Rotation paths and how fast each direction turns (deg/step):
Each turn is a multiple of 5 degrees from 10 to 175, or 0.
Each row of a path follows its step; steps can be skipped.
Rotation 1:
step 0: [  6   1  -2  14 -15   7   8  20  16   8  -8  12  -5 -18  -1  14 -28   9
  25  15 -13 -20  -9 -13  18  -1   5 -33  -3   7   9   0 -11 -25  -3   5
  -1  12   2 -19 -22  -1]
step 1: [ 11   1  -3  21  -1  -1   1  16 -11   2  14   1  -4  12  20  10  22   4
  13  -5  -2 -21   1 -19  26   7 -26 -20 -19  -4  16  -7  -6   0   8  -3
   7  -6 -27  -6   2  35]
step 2: [-15  -5   8  20 -12  21  -5  14  11   4  18 -10 -15  -1  22  25 -10  -3
  25  11  -6  20  -4  17   4   2 -11  -6 -10  19   6   7  14  -7   7   5
  -5   5  19 -15  24  25]
step 3: [  7  -5   8  -6  -6   5  18  -7   3 -16  17  -3   9 -10  -2   0 -29   9
  11   0 -26 -33  -2   8  -3  20 -25 -10   7   5  11 -24  13 -13  13 -18
   6  11   5  -9  10  24]
step 4: [  1  -4 -12  -5 -13   9  13   2   8   1  32   4 -14 -15   7  12   4 -22
  20  -9 -19 -10 -22  -3  -2 -12   5 -19   3 -10   5  -9  11  14  23  18
  12 -15   1  -1 -25  27]
step 5: [-14 -10   0  22   1  11   0  18 -25  -9  10  -1  -9  17   2  -5 -12  -4
  10  16   1 -33 -10  -6  24 -10   2  -6  -9  -4   2 -13  32  -4   8   7
 -20  -2  31  -5  -7  11]
step 6: [-21  -5 -12  13  -5  -7  11  -9  18 -21   1   8 -11  10  10  -6  -3  25
   1 -13 -30  12 -10  -3  23   0 -12 -29  12 -14   8   5  12 -19  -9   1
  -8   1  10  -6  -8  29]
step 7: [-10   4  -5   4  -2   3  -8   2 -11  -1  11  -4 -13 -10 -25  29   3  23
  -3  -4   4   1  -5   8   8 -11  -8 -14  10  10  29 -33  15   7  17  16
 -19  10 -12  -5   0  32]
step 8: [ -4  -7  -4   3  -6  -1   2  14  -8  -3  31  -6   3 -28   4 -16  12 -25
 -12  11 -22   4  14   1   1  -5  -9  -5  -1  -1  11 -11  14 -33  -4  17
 -25  13  15  -5   1  26]
step 9: [-13   2   6 -14   1  12  19  16  -3 -19  12 -13  -3  10 -22  -6  -4 -13
   5 -36  -6   4   5 -14  22  18  11   5  18  13   6 -14  11  -5   1   0
   1 -15  17 -12  -5  32]
step 10: [-24  -8 -20  -7 -13 -11  39  11 -25 -16   4  31  -6 -21  -7  19  11  10
   8  -2 -14  -2   1   5  -1  -4   8  -2   3   7   0  -2  17   9   0   5
 -21 -12  15  10   9  11]
[ 4  1  3 -3  4 -1 -2  2  6  7  2  2  4 -8 -5 -7 -4  0  0  2 -4  0 -1 -4
 -6 -5 -3  2 -1 -3 -4 -9 -2 -3 10  5 -5 -2 -5 -9 -6 -2]	90
[  3   4   4   6  -4  -7  -4   2  -1   3  -6   0 -10   0  -1  -1  -1   4
   0   0   7   7   1  -1   7  -9  -3  -7   0 -10   5  -3   0  -5  -5  -3
  -1   5  -4  -4   1  -1]	60
[-3 -3 -1 -2 -3 -2  2 -7  8  7  7  0 -1 -1  8 -1  4 -1 -4 -7 -2  5  2  6
  4 -2 11 -6 -3 -2 -4  6  1 -6  2  5  6 -1 -2 -6  1  0]	160
[  5   7   0  -1   1   1   8   2   3  -3  -7   4   1 -10  -1   4  -2   7
  -4 -10   0  -5  -1   1  -3   2   2  -6  -1   3   3   3   8   3  -2   0
   3  -3 -10   3  -4   1]	115
[12 -8 -1 -1  4  0 -1 -2  2 -3  0 -1  4  5 -3 -4  3  0 -3 -3 -5  3  2 -6
  1  5 -5 -6  9 -7  5  3 -4  3 -3 -2  8 -6  0 -5 -2  5]	135
Rotation 2:
step 0: [ 14   2 -17  -9 -16   5  21 -15 -25 -31  -3 -14 -15 -31  11  -1   5   9
 -32 -13  -7   3 -24  -4  -1   9 -21 -10   3 -13  -6  18  11   9 -17  -9
  -8  18  -1  23   3 -23]
step 1: [ 24   3  -7 -11  -4  -3 -15 -22   8 -21   2  39 -10  -6 -11  -5  -2  -1
  -5  -4 -12  15 -10 -16  -7   7  -2  -4  42  18   8   2 -32  29  -7 -16
  -4 -11 -17   5  11  -3]
step 2: [ 24  27   8   2  10   5  -1   9  26   9 -16   9 -11 -30 -15 -20   3 -14
   3 -12  -1   8 -23  -5  22   7 -28 -18 -14  -4   5  16 -16  18  -8   1
  -5  12   7 -34 -10   8]
step 3: [  4   6   7   0  25  18   8   5   8 -19  -6   0 -20   0  -4  10  13 -12
   5  19  -7  15  11   4   7  10 -13  -2  20   9   8 -16 -22 -14  -8  47
 -19  13  13 -16  15 -33]
step 4: [ -4   2 -10 -14  15   4 -35  16   6   9  20  11 -16  -3   5 -27  -5 -23
  17  16   5 -10  17 -15  -7  18  18   9 -19  15  12  -3  15  20  13   0
 -15  10  13 -24  12 -27]
step 5: [-22  17  -2  25   3  20  30   0   0   4   0 -13 -12  11  -2 -20 -26  -4
  16 -22  21 -21   3  19 -14  26   1   4   9  -6  16 -11  29   1  -6   8
  -9  12  -8 -20  14  -5]
step 6: [-19  12 -13  16   6   6  -9  11 -18   0  34 -14  20  16 -26   3  -1 -22
  24 -12   3  -6  15 -14   6  -7 -11  11  34  15   4   1  21   9   6  11
 -14 -24  10  24  -9   3]
step 7: [-12  16   5  14  10   8   5  35  -3  44 -19 -12  -4  -7  -6  20 -17  12
  20   8  -3  -2  24  -4 -18  -8  15   3   4   9  -9  -6   3  22  -7 -24
   2  -5   2   4 -18  30]
step 8: [-23   7   2   4 -11  -7  19   8 -25  -2 -30 -41  -5 -14   5  -1   4  14
   9   5   3   5 -13  -6  -1   0  -6   0  -3   4 -15  -8  10  -7  -5   5
  17  -5  16  42 -29 -30]
step 9: [ -8 -18 -16 -17   3  -3  -9 -11  -3   8 -17  12  -6   8  32   4 -20 -17
   8  14 -19   6 -17  -7  -5   2  14  12  20  17 -15  -9 -12   4   0 -27
  22 -35  -8  33   6  -7]
step 10: [-12  12 -13 -22  -9  -7  17 -21  24  33  -9   4   4 -37  16 -16  -2  -5
  -6 -23  -8   4 -11  15  22   7 -21 -10  -9 -27 -14   2   3  10   8 -18
  21  -6   1   9  -1  10]
[  5   1   0  -6  -3  -6   9   1   1   2  -6   6  -1  -3  -1  -5   0  -2
  -2  -3  -1   0   0  -1  -1   3  -2  -2  -5   5  -2  -3 -10  -4  -7  -2
  -6 -12   9   4   2  -2]	45
[ 1 -1  8  2  4 -4 -4  5 -3 -2 -2 -2 -1 -3  7 -5 -9 -3  2 13  2  2  0  8
  8 -1  3 -6  1 -2 -2 -2 -3 -7  6 -3 -1  1  3  1 -2 -7]	70
[ 3  1 -1 11  4 -7 -4 -6 10 -1  0 -1  2  4  2 -1 -5 -3  2 -9  1  5  1  2
  4  5 -9 -2  3  0  0  0 -1  0  7 -3 -6 -3 -1  5  0  9]	85
[ -4  -4   2   5 -10   1  -5  -3   3 -10  -8   6   2   3   1  -4  -4   2
   4  -4   1  -7  -5   3  -1   4   3   2  -2   5   4   3   3   5  -1  -5
   1  -4  -4   0  -2 -10]	90
